Each row of T is roughly a mix of the hidden directions of one of a few groups; some rows fit no group.
T, 114 rows:
[[  6.1   3.3   2.0  16.2  -2.6 -26.0  -5.0  17.3  18.2 -54.1]
 [ 17.8 -33.0  -5.6  33.7  20.0  -7.0 -16.0  17.2 -17.8  26.5]
 [ -3.0  35.3   4.0  26.7  20.8 -13.0 -12.4  -3.9 -35.3  24.1]
 [  9.6 -14.9  15.2  29.4  17.4   0.0   1.8  -5.7   5.1  53.0]
 [-33.7 -22.0   5.7 -10.4  17.1 -21.0 -38.2   3.2  16.0  19.3]
 [ -7.8  15.4   2.6 -34.0 -28.0 -16.7 -18.6  16.6  15.9  34.4]
 [  4.4  21.3  20.2   9.0   2.7 -25.4 -19.0  11.0 -38.5  31.7]
 [-17.3  20.8 -14.7   0.5   9.8 -35.9  33.5   8.9 -15.5 -28.6]
 [ -2.1 -17.0  -8.8  24.9 -47.9 -15.4   1.6 -25.7   2.6  19.9]
 [ -5.3   7.7   0.4  26.0 -39.1 -31.6   2.2 -18.7 -13.9  27.4]
 [ -6.7 -42.9  -2.1  12.7   9.7  43.9 -13.9  -3.2  10.9 -14.0]
 [  9.0 -31.6  -8.4 -20.3  28.4  28.6  -9.0  12.2 -19.6  28.0]
 [-21.1   0.0  -2.5   2.4 -14.4  -5.5  11.0 -23.2 -27.5 -49.7]
 [-24.1  10.0  -6.7  -4.0 -33.1  -5.7 -31.9 -21.0 -31.1 -17.1]
 [-26.6 -29.7 -13.8   3.5  17.2  28.8   6.5 -18.5 -22.0  28.4]
 [-17.9  -5.0 -20.7  -7.0  27.1 -24.7  31.9  -8.0  17.5 -32.0]
 [-21.7   5.1  33.0   6.1   7.2  11.3   7.1  13.7  39.7  31.3]
 [-13.3  16.5 -12.5   2.4   8.2  44.4  30.0  -7.5  31.3  -1.9]
 [-25.9  48.3 -27.6   1.4 -16.9  11.4  15.5   8.7  -1.6  -9.1]
 [ -6.6  24.4  19.6 -27.2  16.8  19.8  19.7 -21.0  27.6  23.7]
 [-27.3  -0.2   4.9 -24.4   3.3  21.5  14.9 -24.6 -30.7  31.4]
 [-19.2 -19.3  -6.2  -5.2   5.9 -15.7 -36.8  39.4 -22.9  -8.1]
 [-29.4   0.5 -25.1  -3.0 -24.4 -36.4  -7.0  22.1 -25.0  -0.2]
 [ 29.9  -4.9  27.5  12.4  21.4  -1.7   5.6  37.8  27.4   9.0]
 [-25.0  18.8  22.0 -12.9  -7.1  42.0 -31.0  -3.3  11.1   7.3]
 [-25.9  31.1 -28.2  13.8  -6.6  -7.6   1.4  40.6 -14.3  -2.5]
 [ -5.5  13.7   1.5 -47.8  18.1  30.4   1.4  15.7  -8.0 -22.9]
 [-26.3 -28.0   7.6  -9.7  33.9  33.8  -4.8  -9.3  -7.9 -22.2]
 [-16.8 -12.3 -23.3  -8.3   4.9  26.0  13.3 -26.4  31.7 -31.0]
 [-25.1  23.6 -17.5 -14.6 -26.8 -30.1  18.6 -25.6  13.3  -8.9]
 [ 14.3 -27.5  15.2  11.3  20.9   1.7 -38.6  33.4 -11.8   8.8]
 [ 14.4   4.7  17.8  10.6  10.9  11.4  20.4  39.3  27.3  31.2]
 [ 13.3 -10.2 -23.1   8.9  -3.1 -51.5  29.6  -3.9  -6.4  -9.9]
 [ -6.1  -8.3  14.3  13.2  -7.3  -6.3 -23.4 -42.5   9.6  39.6]
 [ -7.2   8.6  16.7  11.9 -15.9  18.5   5.7 -11.7 -16.6  54.7]
 [ -7.0  -4.1  26.0  -5.4 -12.2 -13.0 -10.4  45.3 -26.3  25.5]
 [-26.6  38.5 -13.0 -22.9   5.4   3.3   7.9 -13.6 -37.7   1.6]
 [ 16.8 -19.7   5.7 -18.3 -11.4 -33.9 -19.8 -39.1  -6.6 -17.5]
 [  7.6 -13.7  12.6   5.9 -40.0  25.9  -2.9  -3.5   2.7  43.0]
 [-15.6  15.7   4.4  20.5 -47.6 -20.4 -12.2 -11.9 -24.9   8.1]
 [ -3.6  49.2 -25.7  14.6   6.2  18.0   7.8 -24.8  13.0   8.2]
 [ 20.2 -51.7 -15.3  13.7   5.9 -13.2  -5.7  -9.2  21.4  17.3]
 [  5.5  48.2  -8.9  19.7  17.7 -10.8 -13.0  26.1 -21.7  -4.1]
 [ 15.9  -5.3   1.1  28.4  43.9  -2.6  32.9 -14.0  -2.2 -16.8]
 [-25.2  14.2   2.8 -18.2 -22.4  -2.1 -20.3  38.2  -2.2  32.1]
 [  7.8  33.1  -1.3  -7.0 -10.1  15.9  30.3  25.5  28.2  25.7]
 [-39.6  -9.1  -5.3 -10.7  22.6  -3.5  39.0  -8.7 -21.6  14.3]
 [ 13.4   7.7 -22.4  -8.9  55.0 -10.0  -0.8  -6.5  13.7  20.3]
 [  1.3  16.1 -10.2 -35.4  33.3   2.0   1.7  26.0  -7.4  33.5]
 [ -3.6 -38.4   3.9   7.1  23.3 -23.6 -39.5  -9.0 -17.0  -1.5]
 [ -1.4  34.2  10.4  37.3  29.8 -17.8  -3.2  13.3 -18.1  13.9]
 [-16.3   0.2   7.2  16.8 -23.0 -31.8  11.4   3.4 -24.3 -41.4]
 [-10.4   5.5  -7.1  39.6  -6.1 -45.6   1.4 -10.0 -10.4 -22.4]
 [ 15.5 -17.8  15.2 -28.6 -14.5 -16.6  25.5 -31.4   6.6 -28.5]
 [-10.9   8.4  34.7  12.0  -0.1  21.7   3.9 -11.4  33.9  35.8]
 [-10.1   4.0   9.9  38.6  36.7 -25.4   0.7   6.3 -29.1   2.5]
 [ -8.6 -46.2  22.0   4.9  25.5  12.7   8.1  -6.4 -14.0  27.4]
 [ -0.5   0.6  22.9  14.0   6.4 -24.8 -17.4  17.3 -48.8  15.1]
 [-15.9  13.4 -25.1  -2.2  15.8 -10.3  43.9   9.1  22.3 -25.5]
 [ -5.1 -13.4 -13.8  -3.0 -44.5   6.9   3.0 -29.3  -7.8  35.0]
 [  9.5 -50.0  24.0  -9.4 -15.0  27.6  -1.4  14.7   6.7  -9.3]
 [ 25.1 -17.0   2.1 -10.9  14.0   8.1  28.7 -20.1  45.2  -3.2]
 [ -9.2  33.0 -28.2 -39.9 -20.1   3.5   2.5 -12.6  -1.5 -21.1]
 [ 34.1  14.8 -23.2  -7.7   0.3  -8.1  15.6  23.9  19.6  36.6]
 [-26.3  16.6 -26.3 -23.9   2.2  -3.1   6.0 -23.6 -41.7   2.7]
 [ 12.8 -12.0   7.8   9.1  18.6  -8.1 -37.5 -45.5 -12.0  10.1]
 [ -4.8  45.8 -19.7 -31.6   4.4  17.1  -6.5  10.0 -24.3  -5.4]
 [  4.2  -9.0   5.5  34.4   4.8  -0.6  -0.6  19.6 -48.3 -23.0]
 [  3.8   4.1 -17.1  -8.0   3.1  20.6  -2.6 -50.6  33.9  -7.2]
 [ 19.3   6.2  16.6  27.7 -22.4  30.2  -9.6  20.8 -34.1   6.0]
 [ -6.0  -8.7  22.0 -36.6  17.6  27.1  19.3 -16.1  28.3  13.3]
 [-15.3  -0.9 -22.8 -12.2  19.5  -2.1  37.0  -0.3  39.3 -19.6]
 [ 24.0   2.4 -14.6 -23.5  25.1  21.6   5.4 -33.3  29.0  13.0]
 [ -8.8  -0.9   2.4 -30.2 -36.7 -19.4 -29.2  24.9   0.9  19.6]
 [-40.1   6.9  -0.9 -10.5  -5.9 -19.5   3.9  37.4  21.2  23.3]
 [  6.0   2.5 -11.1  -3.8 -40.6   6.3 -17.1  27.0 -13.6 -38.8]
 [-21.0   6.1  16.9 -14.8  17.9   0.9   7.3   3.7  52.9  20.4]
 [ 21.4  18.8 -14.6  36.5  23.3  26.5  24.1 -16.0   8.9  -8.5]
 [-25.7 -12.0   7.8 -32.3  17.2  -2.7  16.7 -12.6   1.5 -44.0]
 [ -2.9 -23.6  11.9  -1.3  16.2 -10.7 -51.9  25.9  -1.4  11.7]
 [ -2.4   0.9  -9.2  12.5 -33.4 -36.3 -30.0  -7.8 -30.7  -0.5]
 [-40.5 -25.4  10.0   5.2   6.2  -4.1  -5.2 -24.7 -20.6 -32.6]
 [-17.3  26.1 -20.3  19.5  41.5  -0.1  10.2 -31.2   2.1  -2.6]
 [ 19.2 -17.0  26.1 -14.0 -27.9  15.5 -30.7   7.9   2.1  32.0]
 [ 44.6   8.9  -6.3   9.1   0.2  20.8  30.8  -4.0 -17.4 -26.3]
 [ 11.5 -54.6  12.6 -17.8  -6.0 -13.2  -3.1  19.4  13.4 -14.8]
 [ 30.5  13.2 -15.9 -18.9  11.5  10.3  -7.7  -6.8  31.5  39.2]
 [ 16.1   2.7   9.1 -23.0  31.0   8.1 -12.6  32.0  34.4 -17.6]
 [  5.5  22.1  -1.8   5.2 -14.6  14.9  45.3 -37.6  11.0   3.3]
 [  4.2  -6.1 -23.2  29.6   9.0 -44.4  -8.2   1.6  -5.7 -31.1]
 [ 29.2  -2.8  16.2  22.7  33.0   2.6  -7.5  21.8  28.1  23.3]
 [  4.8  -8.8  -5.3  48.4  -0.3 -21.9 -14.2  14.9 -32.7  12.1]
 [ -8.9  -1.2  -3.4 -12.2  -0.5  -8.3 -35.2 -36.9  21.0  35.2]
 [-11.3  11.2 -16.5  16.6  37.9 -34.7  -0.8   0.5 -26.4 -21.1]
 [-24.1   8.2  23.0  13.1 -14.0 -36.0  25.3 -17.6  27.4  -6.5]
 [ 47.2   8.7  19.0   2.4 -31.3 -10.6  -1.1 -18.1 -21.9  -3.8]
 [-10.9 -15.4   3.4 -14.5  33.1   6.6  -3.6  -4.8  40.1  35.0]
 [-27.4  -4.2 -27.1 -14.6 -10.7   6.9  -8.3 -46.1 -22.7  -2.6]
 [ 13.3 -27.9  38.5 -23.6   5.4 -26.4 -13.6  -9.1  -5.0  23.9]
 [  6.4 -12.4   4.3 -40.7 -43.4  -2.3   8.3  -0.5  24.8 -11.9]
 [-16.7 -17.1  24.9 -23.4 -37.7  20.7  12.8  -9.8  11.8 -24.5]
 [ 12.0 -30.2  -6.9 -40.2  12.9  37.4  -4.6   9.3   4.3  13.2]
 [-14.2   8.8  -2.0 -18.5  -3.6 -11.2 -29.1 -30.8  30.5  33.2]
 [ 11.6 -31.5  21.7  -6.4 -14.4  32.1 -33.1  -2.8   7.0  23.6]
 [-29.6   6.6 -17.3  13.9  46.8   0.6   3.9 -29.8   2.5  -8.5]
 [  5.1 -15.5   4.1  20.0 -16.3 -37.1 -30.0  -9.1 -31.1 -17.5]
 [-34.4  44.8 -23.9  -4.8  15.0  -3.6  17.1 -13.6   9.2   2.3]
 [-15.9 -35.2  10.3  10.3  13.9  33.4 -31.1  16.6   0.6  18.4]
 [ -9.0 -13.4 -32.4 -17.3   0.5 -16.2 -14.7 -22.3 -29.9 -33.3]
 [ 14.2  15.6 -12.3   8.3  13.8 -12.3   5.6 -24.2  31.5  44.4]
 [ -6.7 -11.8  22.0   4.9  24.9 -20.0  11.1   1.4  26.2 -45.3]
 [ 10.1  26.3 -19.5   1.3  26.0 -29.9  -3.7   7.2  21.6 -36.1]
 [ 31.0 -43.3  31.8 -15.2  -2.1 -19.3  -6.5  -9.2   0.4   1.2]
 [-32.7 -19.5  22.4  12.7  -5.7 -29.4 -37.3   6.6  -8.9  -7.8]]
Here is one row of each group, with its name. Which group are the others in?
[20.2 33.9  2.3 -8.5 -5.1 28.7 27.3 18.4 27.5 16.2] : N
[ -1.5  41.0 -18.3  15.6   4.2  35.1  -0.8 -15.9  18.6  21.8] : U
[ 15.3 -12.1  17.4  31.5  24.4   0.5  -1.2   3.5  10.8  46.8] : V

[ 14.1 -38.8 -10.7  41.0  -4.9 -20.1 -16.4  12.0 -14.4   6.2] : V
[ 19.2 -30.5  25.4   4.0   4.4 -16.0 -38.3  -5.3 -23.4  17.6] : U
[ -3.2  10.5  26.6 -28.4  42.3  23.5   9.2  15.1  10.4 -13.6] : V
[ 14.3 -56.7  19.3   7.9   3.1   7.7  -7.0  11.7  -9.7 -19.7] : U
[ 14.5  -8.0  -3.0  25.0 -25.2 -29.9 -15.9  -5.2 -41.5 -12.5] : N
[ 32.9 -17.5  -9.3  -1.0  21.0  28.9 -12.9 -37.6 -15.7  -3.0] : N
[  7.3  37.7   2.4 -17.6 -33.4  15.9  34.7   3.1  14.7   2.8] : U
[-16.4   7.9   4.2 -37.7 -10.7  -5.0  -9.4   8.7  33.0  37.7] : U
[ -5.8  -8.4  -7.8   6.2 -41.7   2.3   4.7 -30.7  -8.5  40.0] : V
